In the data rows, 50 means zero.
Some points, one per row:
tensor([47, 53, 56, 55, 46, 64, 37, 49, 49, 32, 34, 63, 61, 57, 58, 22, 57, 61, 33, 49, 66, 67, 44, 52, 54, 54, 58])
tensor([39, 51, 43, 45, 55, 44, 67, 55, 53, 47, 44, 64, 59, 51, 54, 55, 50, 47, 59, 36, 61, 52, 47, 48, 59, 47, 40])
tensor([61, 21, 37, 39, 57, 24, 56, 69, 44, 47, 53, 31, 50, 27, 56, 76, 64, 59, 77, 41, 24, 42, 69, 34, 38, 47, 28])
tensor([45, 49, 50, 48, 44, 40, 55, 59, 38, 33, 43, 57, 49, 38, 60, 48, 65, 47, 54, 46, 59, 51, 60, 44, 50, 42, 45])
tensor([40, 56, 35, 43, 50, 14, 76, 58, 64, 85, 61, 49, 48, 55, 20, 62, 27, 48, 52, 53, 42, 29, 40, 42, 55, 45, 38])
tensor([52, 44, 51, 51, 55, 15, 70, 53, 48, 71, 40, 38, 49, 24, 40, 95, 44, 47, 70, 39, 21, 39, 56, 50, 33, 49, 40])
tensor([63,  1, 40, 41, 33,  0, 57, 94, 26, 47, 48, 39, 47, 21, 74, 99, 91, 84, 99, 47,  1, 36, 99, 18, 24, 59,  3])
tensor([50, 26, 29, 34, 51, 24, 61, 60, 50, 46, 60, 40, 58, 36, 51, 70, 54, 65, 60, 44, 30, 45, 58, 47, 44, 51, 25])
tensor([66, 10, 28, 32, 50,  0, 84, 86, 46, 80, 71, 11, 49,  5, 44, 99, 73, 69, 99, 58,  0, 16, 99, 26,  5, 52,  0])
tensor([44, 62, 37, 58, 59, 49, 59, 55, 52, 52, 53, 60, 55, 51, 43, 33, 55, 31, 44, 52, 55, 45, 29, 52, 50, 36, 58])
tensor([64, 29, 72, 38, 50, 18, 40, 76, 39, 39, 43, 37, 53, 13, 59, 98, 77, 78, 91, 42,  2, 48, 99, 43, 31, 72, 18])
tensor([31, 78, 38, 58, 54, 79, 68, 36, 63, 72, 44, 82, 34, 40, 39, 35,  8,  7, 12, 50, 81, 45, 27, 48, 68, 36, 75])
tensor([43, 64, 50, 52, 49, 44, 61, 46, 63, 65, 39, 52, 50, 41, 44, 45, 34, 35, 51, 51, 69, 45, 34, 53, 51, 45, 59])
tensor([50, 35, 33, 41, 44, 34, 57, 52, 52, 55, 65, 44, 54, 48, 57, 59, 46, 64, 65, 60, 43, 50, 47, 46, 47, 41, 31])
tensor([45, 70, 62, 47, 61, 79, 38, 49, 41, 29, 39, 71, 62, 44, 49, 17, 54, 41, 32, 37, 63, 67, 33, 73, 66, 45, 66])
tensor([62, 31, 48, 34, 56, 15, 56, 62, 63, 66, 57, 35, 39, 36, 35, 72, 52, 61, 67, 42, 49, 46, 60, 39, 51, 54, 28])
tensor([59, 33, 49, 53, 46, 39, 55, 53, 46, 48, 46, 41, 57, 51, 52, 57, 58, 57, 65, 55, 34, 52, 52, 43, 42, 52, 41])
tensor([38, 67, 35, 66, 63, 22, 62, 37, 69, 95, 49, 54, 43, 35, 22, 85,  3, 29, 48, 36, 62, 36, 40, 65, 59, 23, 48])
tensor([42, 49, 52, 49, 27, 75, 45, 50, 30, 30, 47, 84, 62, 68, 42, 25, 57, 41, 35, 62, 75, 46, 29, 55, 61, 39, 65])
tensor([45, 58, 71, 67, 60, 76, 40, 35, 34, 42, 47, 59, 54, 57, 53, 25, 39, 52, 35, 48, 51, 55, 48, 60, 60, 46, 67])
tensor([38, 77, 70, 56, 62, 95, 29, 32, 60, 35, 32, 64, 44, 33, 54,  6, 30, 46, 20, 44, 71, 66, 33, 58, 62, 60, 84])
tensor([27, 69, 62, 65, 60, 65, 28, 58, 61, 53, 31, 68, 44, 53, 36, 49, 32, 39, 20, 30, 64, 47, 28, 73, 59, 35, 49])
tensor([65, 21, 57, 37, 59, 48, 46, 71, 43, 18, 53, 39, 57, 51, 66, 26, 87, 82, 69, 49, 42, 64, 59, 39, 28, 73, 44])
tensor([51, 62, 82, 58, 38, 73, 34, 37, 33, 26, 32, 65, 59, 44, 60, 17, 60, 52, 33, 44, 64, 60, 54, 63, 58, 65, 68])
tensor([57, 38, 36, 59, 62, 17, 63, 57, 44, 59, 58, 26, 49, 44, 53, 84, 56, 57, 72, 57, 27, 42, 74, 41, 43, 48, 38])
tensor([72, 32, 47, 50, 46, 51, 53, 66, 42, 45, 60, 33, 71, 55, 72, 56, 65, 69, 60, 56, 37, 41, 85, 46, 27, 60, 40])
Here are 16 more points, each followed by its number:
tensor([66, 47, 74, 51, 45, 76, 18, 48, 45, 10, 44, 45, 53, 49, 57, 19, 77, 79, 38, 37, 34, 70, 57, 62, 45, 59, 59]) 0
tensor([52, 50, 61, 45, 58, 49, 38, 58, 47, 52, 55, 34, 52, 49, 57, 58, 59, 62, 56, 51, 40, 44, 66, 37, 33, 56, 52]) 1
tensor([28, 81, 49, 71, 52, 52, 42, 52, 62, 73, 46, 62, 44, 42, 38, 55, 20, 18, 30, 49, 64, 29, 27, 54, 62, 34, 61]) 2
tensor([64, 38, 50, 50, 49, 40, 48, 49, 44, 63, 57, 27, 56, 51, 44, 69, 51, 64, 72, 57, 32, 39, 68, 60, 40, 44, 40]) 3
tensor([40, 67, 34, 45, 51, 71, 65, 41, 65, 71, 60, 66, 50, 63, 36, 51, 24, 19, 38, 61, 70, 34, 19, 48, 55, 33, 68]) 4
tensor([50, 52, 26, 51, 55, 42, 59, 35, 54, 76, 62, 47, 46, 50, 38, 57, 34, 35, 46, 55, 51, 45, 51, 49, 38, 38, 39]) 5
tensor([43, 55, 57, 50, 49, 31, 43, 56, 46, 52, 49, 47, 50, 64, 52, 58, 58, 50, 45, 54, 48, 41, 57, 53, 60, 59, 42]) 6
tensor([63, 54, 65, 57, 34, 93, 30, 37, 46, 27, 61, 41, 53, 78, 66,  2, 64, 54, 30, 76, 42, 60, 38, 46, 52, 59, 77]) 7
tensor([73, 18, 36, 43, 68, 13, 61, 81, 49, 51, 66, 22, 67, 44, 77, 83, 95, 81, 99, 46, 11, 51, 84, 53, 17, 61,  6]) 8
tensor([65, 38, 51, 40, 43, 66, 46, 63, 36, 23, 41, 45, 65, 68, 60, 30, 77, 67, 68, 51, 41, 78, 52, 51, 53, 62, 42]) 9
tensor([39, 53, 64, 45, 34, 62, 36, 51, 31, 19, 43, 75, 58, 47, 74, 31, 74, 41, 54, 47, 56, 61, 51, 44, 48, 54, 42]) 10
tensor([38, 64, 37, 59, 56,  5, 70, 48, 80, 99, 56, 65, 38, 37,  8, 95,  5, 16, 42, 48, 70, 15, 36, 57, 70, 23, 54]) 11
tensor([46, 54, 68, 57, 57, 97, 27, 45, 46, 10, 46, 52, 56, 54, 74, 17, 62, 71, 47, 47, 41, 69, 53, 60, 55, 66, 66]) 12
tensor([74,  3, 46, 41, 52,  0, 60, 74, 48, 49, 64,  5, 47, 21, 66, 99, 74, 86, 99, 42,  0, 45, 99, 40, 25, 64,  0]) 13
tensor([48, 46, 56, 59, 39, 48, 43, 49, 48, 32, 46, 52, 54, 52, 60, 46, 61, 51, 49, 40, 59, 59, 49, 53, 60, 39, 42]) 14
tensor([60, 41, 36, 44, 55, 27, 61, 62, 49, 71, 53, 38, 42, 32, 60, 83, 56, 57, 78, 44, 35, 56, 71, 52, 36, 57, 31]) 15
Which three of these numbered points are nearest to each point below, looking only along the 2 directions in which the first points spread most? Their numbers follow each, nearest first.
tensor([52, 41, 60, 30, 66, 67, 42, 44, 68, 30, 47, 47, 48, 25, 71, 18, 64, 74, 42, 36, 52, 84, 48, 55, 55, 67, 58]) > 10 9 0
tensor([70,  0, 28, 35, 50,  0, 75, 88, 45, 57, 65, 12, 55, 27, 53, 99, 98, 83, 99, 54,  8, 41, 99, 35, 13, 61,  0]) > 13 8 15
tensor([57, 36, 40, 44, 41, 48, 56, 60, 44, 35, 49, 45, 55, 56, 52, 49, 78, 51, 60, 55, 60, 61, 47, 42, 53, 53, 30]) > 1 6 14
tensor([36, 65, 67, 50, 53, 88, 39, 26, 61, 27, 41, 72, 43, 65, 60, 20, 46, 39, 17, 48, 82, 67, 34, 49, 70, 48, 74]) > 7 12 10
tensor([59, 40, 39, 56, 56, 41, 69, 49, 51, 50, 38, 44, 53, 58, 49, 53, 58, 46, 47, 55, 52, 43, 47, 43, 43, 43, 49]) > 6 1 14
tensor([52, 44, 55, 39, 64, 38, 46, 59, 56, 46, 51, 40, 37, 39, 62, 57, 60, 65, 59, 45, 44, 59, 54, 38, 43, 62, 48]) > 1 6 3
tensor([60, 38, 22, 37, 39, 21, 66, 69, 33, 57, 67, 48, 57, 60, 57, 81, 77, 59, 75, 57, 35, 35, 63, 56, 35, 35, 28]) > 15 3 1
tensor([36, 70, 38, 73, 69, 37, 65, 32, 74, 98, 58, 53, 35, 45, 17, 91,  0,  7, 39, 44, 58, 21, 31, 59, 63, 21, 68]) > 11 2 4
tensor([54, 51, 47, 47, 45, 92, 43, 36, 52, 30, 49, 67, 55, 69, 55, 19, 62, 51, 27, 67, 84, 70, 27, 44, 59, 63, 83]) > 7 12 10
tensor([41, 57, 41, 53, 49, 41, 60, 44, 43, 67, 53, 59, 49, 47, 34, 76, 31, 36, 42, 57, 60, 31, 48, 44, 55, 37, 52]) > 5 2 4
Here are 16 other points, each followed by its number:
tensor([59, 41, 68, 42, 53, 55, 46, 57, 38, 21, 40, 40, 54, 36, 55, 30, 63, 58, 61, 43, 36, 64, 68, 58, 39, 65, 44]) 0
tensor([52, 41, 64, 44, 47, 67, 36, 61, 57, 38, 52, 48, 52, 71, 37, 22, 65, 58, 35, 50, 51, 63, 32, 50, 45, 70, 52]) 1
tensor([55, 54, 32, 53, 57, 44, 73, 49, 57, 92, 66, 41, 52, 59, 38, 72, 38, 25, 54, 62, 44, 32, 42, 51, 47, 38, 48]) 2
tensor([64, 11, 32, 40, 47,  0, 80, 86, 41, 70, 76, 10, 61, 28, 59, 99, 66, 61, 99, 56,  0, 21, 99, 35, 22, 48,  0]) 3
tensor([57, 53, 55, 50, 51, 49, 41, 53, 51, 48, 44, 57, 51, 47, 51, 52, 53, 43, 56, 47, 45, 55, 48, 51, 42, 36, 45]) 4
tensor([64, 39, 70, 34, 58, 62, 34, 61, 46, 33, 49, 37, 57, 55, 61, 39, 62, 68, 49, 47, 48, 57, 57, 56, 49, 69, 53]) 5
tensor([50, 55, 52, 46, 54, 46, 55, 55, 63, 64, 51, 50, 28, 52, 35, 52, 25, 44, 45, 55, 62, 45, 22, 36, 66, 46, 60]) 6
tensor([39, 55, 62, 59, 51, 88, 36, 39, 45, 28, 46, 69, 54, 81, 49, 10, 57, 42, 32, 54, 73, 63, 21, 56, 59, 52, 82]) 7
tensor([49, 66, 63, 43, 46, 84, 39, 50, 38, 42, 45, 58, 57, 68, 43, 12, 49, 53, 27, 45, 60, 50, 37, 61, 55, 62, 61]) 8
tensor([45, 41, 65, 53, 37, 67, 42, 51, 40, 33, 54, 57, 43, 58, 68, 44, 68, 57, 48, 57, 55, 54, 56, 42, 56, 59, 48]) 9
tensor([22, 82, 73, 71, 20, 90, 20, 55, 30, 12, 34, 92, 69, 72, 56,  0, 69, 34, 12, 41, 82, 59, 31, 52, 66, 50, 77]) 10
tensor([44, 53, 38, 53, 43, 57, 58, 42, 44, 46, 53, 58, 47, 58, 61, 33, 49, 51, 37, 57, 49, 36, 40, 53, 50, 47, 54]) 11
tensor([34, 91, 48, 67, 56, 63, 62, 19, 62, 77, 52, 69, 29, 39, 32, 40,  3,  0, 18, 54, 83, 27, 28, 51, 57, 18, 86]) 12
tensor([48, 65, 49, 48, 39, 90, 44, 31, 35, 45, 48, 73, 51, 66, 61, 30, 45, 44, 32, 64, 68, 54, 48, 57, 53, 50, 70]) 13
tensor([41, 58, 50, 54, 35, 80, 46, 52, 46, 25, 39, 70, 61, 79, 55, 18, 55, 52, 35, 49, 69, 57, 27, 46, 65, 53, 63]) 14
tensor([59, 51, 63, 47, 36, 83, 37, 61, 18, 26, 51, 44, 64, 54, 72, 41, 76, 77, 66, 60, 37, 54, 79, 52, 45, 69, 37]) 15
The same question for these:
tensor([66, 27, 26, 51, 30,  2, 66, 73, 31, 55, 63, 38, 61, 37, 50, 87, 75, 59, 87, 48, 12, 37, 88, 37, 27, 45, 13]) > 3 4 0
tensor([50, 53, 29, 61, 67, 14, 62, 38, 86, 84, 49, 40, 33, 35, 31, 84, 24, 30, 54, 55, 51, 35, 41, 45, 51, 36, 54]) > 2 6 4
tensor([22, 87, 32, 54, 52, 82, 62, 24, 59, 64, 47, 68, 37, 70, 37, 38,  6,  3, 21, 54, 84, 43, 10, 63, 69, 32, 82]) > 12 6 13
tensor([45, 64, 52, 66, 45, 67, 43, 34, 42, 60, 48, 62, 53, 46, 44, 50, 42, 39, 41, 51, 56, 47, 54, 50, 61, 38, 68]) > 11 6 4
tensor([41, 81, 78, 70, 42, 99, 21, 38, 41, 28, 25, 61, 47, 66, 67, 14, 64, 43, 22, 52, 70, 53, 33, 60, 66, 45, 86]) > 7 10 14
tensor([42, 39, 46, 45, 47, 40, 58, 64, 49, 51, 55, 48, 46, 45, 58, 68, 48, 60, 63, 57, 54, 52, 66, 31, 54, 61, 34]) > 4 11 0
tensor([57, 54, 55, 40, 54, 85, 38, 37, 57, 37, 39, 50, 52, 81, 58, 17, 57, 49, 23, 43, 77, 75, 33, 53, 66, 54, 74]) > 14 8 7
tensor([61, 45, 59, 50, 72, 40, 46, 50, 59, 45, 45, 32, 36, 27, 58, 53, 37, 70, 49, 41, 50, 66, 68, 47, 49, 76, 43]) > 4 9 0
tensor([52, 53, 53, 44, 46, 96, 38, 46, 50, 18, 39, 74, 48, 67, 59,  3, 50, 52, 26, 57, 69, 77, 23, 51, 84, 67, 69]) > 7 10 14
tensor([62, 20, 45, 30, 45, 10, 69, 75, 48, 74, 68, 26, 50, 33, 54, 84, 60, 76, 91, 54,  9, 21, 74, 32, 38, 56, 20]) > 3 2 4
